One turn moves every row onto another: examples first, then more rows asked:
Q_843: [-4.30 -0.74 -2.03 -1.08  3.14  1.43  0.04 -2.70 -0.48  1.15  3.00  2.15
 -2.09]
Q_953: [-3.81  0.67 -3.38 -1.51  3.17  1.27  0.60 -2.41 -0.08  0.81  3.37  1.08
 -2.57]
Q_137: [-1.12  0.37 -1.34 -2.50  1.44  1.21  0.15 -0.47  0.47  3.48  3.63 -1.38
 -1.09]
Q_51: [-0.56  0.69 -0.92 -2.70  1.65  2.17  1.41  0.21 -0.09  2.56  4.05 -0.59
 -1.78]
Q_628: [-3.19 -1.09 -1.94 -3.35  0.89 -0.27  3.86  0.18 -0.21  0.60  4.21  2.95
  0.27]
Q_277: [-1.35 -0.03 -0.34 -2.19  0.14 -1.26 -1.09 -3.72 -0.45  0.61  3.62  1.46
  0.46]
Q_570: [-2.56  0.81 -2.16 -2.87  1.23 -0.63  3.98 -0.09 -0.09  0.51  3.43  3.20
  1.55]
Q_741: [ 0.39  0.41 -1.08 -2.76  1.57  0.30  1.02  0.11 -0.57  3.69  4.27  0.19
 -1.99]
Q_187: [-3.17  0.13 -1.74 -2.51  0.87  0.64  4.00  0.54  0.56  1.50  2.77  2.24
  1.73]
Q_172: [-1.77  1.33 -2.93 -2.22  1.86 -0.50  1.27 -0.42 -2.09  2.78 -0.27  1.38
 -1.26]
Q_70: [-1.79  1.62 -3.31 -2.15 -0.10 -0.13  1.62 -0.34 -1.68  1.48 -0.21  1.79
 -0.75]
Q_682: [-2.09  0.81 -0.81 -0.76 -0.48 -0.18  0.49 -1.65  1.71  2.13  2.87  4.45
 -2.17]
Q_219: [-2.07  0.21 -0.28 -1.65  1.23 -1.40 -0.37 -3.81  0.40  1.15  2.86  1.99
  1.73]
Q_992: [-0.92 -0.54 -0.10 -2.26  1.60 -0.75 -0.45 -3.45 -1.65  0.04  2.67  2.16
  0.74]
Q_495: [-2.79 -0.36 -1.48 -1.61 -0.68 -0.96  0.70 -0.36  1.23  2.98  2.48  4.57
 -1.76]

Q_953 goes to Q_682
Q_570 goes to Q_51
Q_992 goes to Q_628
Now find these:
Q_495 goes to Q_172
Q_187 goes to Q_137

